R: rows in several groups, each row roughly a mix of its group's directions:
R (97 x 10):
[27 -11 -29 31 27 19 13 39 19 -4]
[-22 12 5 -16 -36 -12 -9 -56 6 14]
[-9 1 -3 3 21 24 12 14 32 -57]
[24 -16 -1 -2 31 -42 -11 34 -22 22]
[-39 3 12 23 -3 24 -19 10 -49 -9]
[1 23 6 10 -12 -3 65 4 -28 -1]
[37 43 31 -24 20 -3 -17 -17 5 -6]
[19 2 -10 23 41 -32 -6 -16 2 -42]
[3 4 -3 -11 -16 19 -58 18 -34 -12]
[15 -34 -38 -15 -22 19 5 16 -18 36]
[35 -4 -13 -10 -31 8 -16 -8 -35 41]
[-19 -30 54 7 -8 -17 -9 -31 11 -5]
[34 3 -4 -13 45 -39 5 4 1 -30]
[20 0 27 20 5 42 13 37 -13 28]
[7 -18 -14 -39 29 -30 -17 31 22 14]
[-5 -21 -5 0 -11 -38 -42 -42 4 -13]
[-21 -29 4 -3 30 -29 -7 40 32 -9]
[-4 36 48 15 -21 20 9 4 -27 -19]
[29 47 15 17 16 -1 -20 -23 20 25]
[-27 -29 33 -3 6 -52 -14 10 -1 8]
[39 58 -3 -6 9 15 -11 -6 -10 -18]
[2 2 22 8 -22 -31 4 -51 -31 -14]
[18 -19 7 12 0 -7 -21 -60 -27 12]
[-13 21 13 9 -22 21 62 -9 -4 -9]
[14 -18 -34 -30 5 38 19 28 6 -22]
[2 4 -5 5 -9 -8 -3 -71 23 5]
[1 -5 2 -24 14 -1 -65 19 20 -5]
[39 -15 23 -16 -11 -15 -47 15 -18 -10]
[-8 29 35 30 -30 7 12 -12 -30 -25]
[13 28 -34 -7 8 -45 -15 -33 5 -14]
[-11 26 -36 -33 -26 17 18 -30 6 -19]
[12 21 -11 34 27 -2 -21 12 45 24]
[-13 19 41 9 -28 12 38 -29 -9 -17]
[-12 8 -26 28 37 -27 1 -29 -10 -33]
[42 -26 13 -38 7 20 2 -21 28 11]
[-19 35 12 -13 -18 -5 -26 37 7 -38]
[23 14 14 -41 -21 -45 -1 16 21 0]
[20 2 -20 -7 20 -21 -51 33 -21 6]
[18 9 29 -56 20 -23 -12 11 -11 8]
[23 -1 -33 -14 -1 -27 -14 -40 -37 6]
[14 -29 23 -35 29 -2 -33 -13 20 23]
[-7 35 11 3 -30 -38 -35 13 -20 -14]
[-27 -24 10 -4 27 5 16 14 44 -34]
[-14 26 -25 58 1 -12 -11 5 10 23]
[12 -17 3 -28 -30 47 -14 -6 11 33]
[14 5 -22 14 49 -33 17 -19 5 -26]
[-16 17 -13 -28 -32 6 21 -47 8 -23]
[-9 -40 -14 15 28 13 39 -6 33 -11]
[-11 -16 -20 11 1 17 21 -15 27 56]
[21 -31 -32 11 -18 -1 -30 38 -12 18]
[6 -1 28 -47 33 6 20 -14 33 4]
[-17 10 -27 36 12 13 46 2 8 30]
[6 7 4 -60 24 13 32 2 2 -18]
[-8 9 20 -16 -21 -28 49 -33 -9 -11]
[33 1 12 -7 16 3 -49 17 -27 -29]
[43 18 38 -7 -5 5 -32 -32 1 4]
[18 -14 -8 1 15 -41 45 -1 -26 24]
[-6 -48 -3 2 4 12 6 -3 40 41]
[-6 -15 20 -49 -38 -10 -27 -15 12 -8]
[-6 4 -15 -22 16 39 11 41 36 11]
[-7 36 -10 -30 -18 -48 8 23 -5 11]
[15 34 -21 -13 40 14 14 10 36 20]
[3 -21 14 35 26 -23 21 -4 30 -37]
[32 8 -17 25 -8 25 -17 -16 19 47]
[18 13 -29 -21 28 30 10 -10 -28 37]
[21 -6 -16 -45 21 -35 25 -2 -14 23]
[-23 -9 -10 21 13 -39 37 -3 30 -25]
[45 5 5 20 31 35 -21 8 -24 4]
[10 7 -32 26 25 -3 -18 38 35 17]
[-2 37 -31 6 17 -38 -21 -14 -26 -19]
[-9 -25 -13 31 0 -8 -11 4 28 55]
[-26 26 4 9 -17 12 37 -45 -22 2]
[3 5 -44 2 -20 19 6 -54 -12 -3]
[-1 -2 16 13 -1 41 -58 -11 11 -6]
[-21 -20 38 12 -11 -44 -17 -17 -10 24]
[-6 8 -32 33 -8 -5 -48 29 -5 -19]
[-22 -4 -5 -30 -31 20 27 -9 13 45]
[-1 -12 -5 -9 15 -43 -42 38 13 -7]
[7 15 -31 -11 -13 35 32 -42 -15 7]
[-4 -23 -30 54 -19 9 -21 17 11 11]
[1 -29 1 -12 2 27 -35 43 -17 -26]
[1 -21 -16 -18 17 46 12 -13 37 26]
[27 2 -26 -31 -8 -25 8 40 32 4]
[3 -21 -47 -5 15 30 12 42 10 6]
[-12 -43 -15 -8 13 27 17 23 38 -19]
[39 -8 -7 28 -23 4 -46 4 -6 25]
[-15 13 -20 57 8 29 -9 8 -25 4]
[30 -11 22 7 -10 55 -17 -9 -1 26]
[-16 -13 20 47 22 26 33 20 -9 2]
[35 9 -33 6 -7 -3 -34 41 -22 -3]
[10 -29 -17 -40 26 -22 -29 -2 25 18]
[-2 -5 9 11 -5 -45 28 -17 47 -16]
[-10 5 5 34 29 -15 32 45 -11 -13]
[2 29 39 31 -33 6 -19 -19 -12 20]
[-2 36 -18 20 -22 24 21 -38 -23 16]
[-2 2 15 60 -19 21 0 -22 -24 -6]
[-21 5 -38 35 -22 -25 28 16 2 -21]
one row of each group, then the others: which group is each in?
[18 28 4 -41 44 -1 8 15 25 -6]
<10>
[-28 -32 -29 6 36 28 17 16 -14 -16]
<119>
[-13 -17 -14 -21 0 36 20 -29 46 9]
<34>

[13 18 -30 20 -17 22 15 -36 -42 1]
<34>
[-4 -21 27 -15 -11 -9 -44 -22 -2 -42]
<119>
[-19 -22 27 22 5 -10 27 46 13 -23]
<119>
[6 26 28 -47 10 -7 30 30 -9 2]
<34>
[-17 47 4 22 -10 -22 1 -11 -38 -24]
<10>
[14 16 11 -58 1 -4 15 -2 -37 -16]
<10>
[18 -45 19 6 37 29 15 -12 16 -17]
<119>
[-28 -10 39 17 -2 -24 3 -38 14 29]
<10>
[3 -5 41 -17 7 50 -13 -24 18 12]
<34>
